(in the rows, 128 means zero)
Each row of Z is roughly a mix of the hidden directions of one of several groups.
Z, 123 rows:
[[101 144 113 141 132 160 124  69  88 134 138]
 [127 106 170 114 130 108 140 128 149 193 130]
 [143 146 155  90 131 136 101 185 128 152 139]
 [131 125 110  90  96 111 154  81 141  90 119]
 [141 149 127 108 117 144 105 193 123 118  91]
 [153  94 111 125 141  99 140 174 173 143 127]
 [196 114 123 103 104 126 162 139 136 142 132]
 [115 173 142 132  98  93 147  84 112 126 151]
 [185 109 132 127 146 131 120 155  92 166 116]
 [124  74 129 131 169 105 120 138 151 167 116]
 [108  92 152 133 143 158 139 124 130 107 188]
 [120  79 159 112 177 157 125 105 135 126 122]
 [148 128 120 172 109 125  75 158 106 153 133]
 [ 96 170 110 158 149 122 104 168 148 140 109]
 [178 137  98 147 160 123 127 130  99 125 171]
 [145 112 145  89 100  95 139 137 174 120 157]
 [135  82 102 114 151 117 116  86 106 159 104]
 [100  80 105 135 160 106  91 124 151 116 149]
 [143 161 152 172 109 158  97 129 129 124  90]
 [ 85 140 176 124 139 112 141 164 141 144  96]
 [105 128 129 160 108  89  92 151 123  80 126]
 [141 133  94 125 117  89 114 141 137 127  64]
 [135 127 145 124 152 154 152 168 150 119  71]
 [ 91 128 134 129 190 146 146 158 117 146 147]
 [140 170 124  94 107 141 145 143 175 121 162]
 [110  97 160  75 150 145 111 120 141 161 125]
 [ 89 127 194 141 150 147 143 133 117 137 142]
 [ 82 108 149 126 154  99 102 116  89 103 138]
 [113 153 126 151 147 147 128 103 112  64 104]
 [165 163 100 148 151 168 117 142  99 149 132]
 [105 110 165 122 145 158 168 146 147 110 168]
 [148 157  84 141 117 123 152 133  91 139  84]
 [ 79 107 152 123 100 125 116 106 156 111  88]
 [136 155 124  91 132 132 155  99 140 176  91]
 [116 125 119 136 174 142 150  79 133 106 168]
 [129 171 109 139 132 194 122 133 100 137 123]
 [134 174 148 109 113  96 170 127 144  92 138]
 [120 144  98 116 144 193 133 118 116 147  95]
 [105  97 151 146 119  93 133 154 164  99 161]
 [179  96 128 121  84 114 125 160 123 144 107]
 [173  98 144 111 144  89 138 159 113 138  98]
 [113 192 147 142 129 171 119 114 141 136 110]
 [104 133 100 140 163 125 168  94 141 134 170]
 [178  93 112 146 139 133 139 102  97 158 149]
 [120 185 150 134 103 149 152 167 144 145 120]
 [136 154  85 123 144 131 118 117 157  73 154]
 [111 132 162 129  97 122 141 130 178 126 177]
 [136 162  97 121 112 129 153  90 113 158 171]
 [116 107  68 143  92 155 115 121 155 124 113]
 [ 83 155 154 132 131 130 152 109 149 102  82]
 [161 130 116 106  76 146 157 105 142 133  93]
 [122 158 118 166 138 131 107 168 171 143  97]
 [ 92 161  90 174 112 103 110 120 144 136 122]
 [152 173 146 126  64 120 122 126 144 120 139]
 [171 104 147 107 124 149 160 157 132 172 122]
 [ 98 140 124 169 119 137 111  74  91 120 116]
 [100  96 125 133 159 147 131 152 117 101  73]
 [133  86 151  96 145 114 141  98  88 118 160]
 [157 135 166  92 147 133 153 168  94 118 120]
 [ 80 112 167 110  87 136 122  99 132 153 123]
 [167 159  78 106 136 112 115  95 128 117 148]
 [137 127 165 143 131 126 127 140 146 127 202]
 [140 150 121 114 127 157 180 170 158 117 109]
 [136 116 149 100 104 140 164  79 137 168 124]
 [178 138 151 153 103 144  93 133 165 147 133]
 [ 95  80 110 152 152 102 109  97 144 115 147]
 [114  96 112 148 123 125  91 129 151 187 111]
 [153 130 148  84 133 133 122  93  96 170 106]
 [179 130  92 157 105  95 116 106 109 120 141]
 [144 146 148 150 150 118 130 183 100  86 136]
 [152 171 103 108  91 140 144 113 128 110  85]
 [102 162 101 176 148 118 118 151 148 145  98]
 [166 109 107 118 151 147 171 167 111 141 104]
 [168 105 120 158  94 136 112 137 177 132 105]
 [149 129 142 114 100 136  96 138 171  79 153]
 [100 138 154 112 177  93 137  94 111 104 131]
 [145 142 106 133 173  77 125 136 146 151  95]
 [119 127 133  95 107 170 129 148 178 105 101]
 [132 164 162 135 121 142 152 176 145 169 126]
 [153  88 115  81  95 117 144 142 151 117 154]
 [140 110  92 140 158 153 123 145 105  70 129]
 [167  98 181 129 101 149 134  97 122 132 140]
 [164 106 133  99 159 166 139 122 152 161 155]
 [168 147 124 156 138 143 135 143  69 119 103]
 [ 89 187 132 143 170 135 117 117 120 143 120]
 [ 91 118 174 133 139 145 110 180 143 112 133]
 [106 153 103 121 174 179 134 102 110 119 120]
 [160 143 152 132 141 139 187  97 146 149 111]
 [108 111 127 150  83  77  95 114 147 121 121]
 [167 113 173 107 113 147 128  94 142 128 166]
 [ 92 142  94 101 131 155 111 153  81 113 135]
 [161  77 146  92 149 168 119 117 130 136 130]
 [135 102  95  99 132 115 113 183 157 136 154]
 [ 99 119 149 155 180 134 109 159  99 105 137]
 [111 171  96 128 101 103 131 136 173 105 150]
 [118 108 132 123 187 145 166 129 155 143  99]
 [149 124 113 124 160 149 134 101  94  83 167]
 [ 98  68 105 137 148 150 109 114 149 116 106]
 [138  69 137 125 145 107  80 106 115 143 136]
 [103 164 115 156 103 137 157 152 150  84 113]
 [169  86 132 111 145 123 102  97  99 159 135]
 [131 111 131 146 123 146 176  64 134 120 139]
 [110 134 115 119 123 131 157  66  86 130 151]
 [186 147 135 140 127 134 115 156  77 138 133]
 [111 136  84 134 101 112 159 111  75 114 123]
 [159  75  99 113 146  94 120  93 131 130 127]
 [107 180 137 122  86 127 127 123 106  87 109]
 [115 141  81 124 139 162 166 127 151  91 106]
 [108 164 173 124 110  74 132 130 141 146 120]
 [ 91 102 131 125 116 135 104  68 116 116 158]
 [127 134 112  74 105 154 150 105 101 123 165]
 [150 123  73  94 129 107  87 123 154 118 133]
 [130 167  70 112 133 104 115 157 150 124 145]
 [ 94 126 122 101 105 164 139  71 126 107 137]
 [ 95 161 110 118  92 138  76 144 129 112 148]
 [133  97 102 108 138 106  89 101 103 148  86]
 [155 122 129 118 121 125 116  69 112 164 166]
 [116 111 132 114 126  66 133  86 161 123 142]
 [157 102 108 113 100 121 140 160 186 129 123]
 [ 94 137  74 121 141  91 143 162 142 140 140]
 [120 124 120  80  96 133 152 100 170 123 158]
 [129 163 152 128 171 123 166 122  82 143 124]
 [164 118 104 113  92 158 159 132 132 130  81]]
Here is one row of each group, with its name. Which group are the others in?
[165  99  82 150 123 166 121 116 104 153 132]
(123)
[181 117 151 103 138 153  91 162 117 122 141]
(29)
[ 93 171 147 110 110 130 147 144 132 122  75]
(113)

[127 174 119 133 132  89 120 115  79 160 114]
(29)
[166 123 146 162 161  99 126 147  83 147 127]
(123)
[149  56 108 107 123 114 132 107 137 109 131]
(113)
[165 141 122 104 149 136  75 128 101  96 109]
(29)
[126 105 155  72 113 153 134 131 164 160 126]
(29)
[165 104  85 119 101 138 134 119 121  76 132]
(113)
[108 117 140 123 149 165 128 146 104 115  64]
(29)
[104 145 136 110 161 148 113 112  95 110  73]
(29)
[152  86 162 155 145 133 130  94 107 133 166]
(29)
[144 139 161 147 131  93 110 122  80 166 148]
(29)
[142 148 118 112  77 171 148 111 117  94 145]
(113)
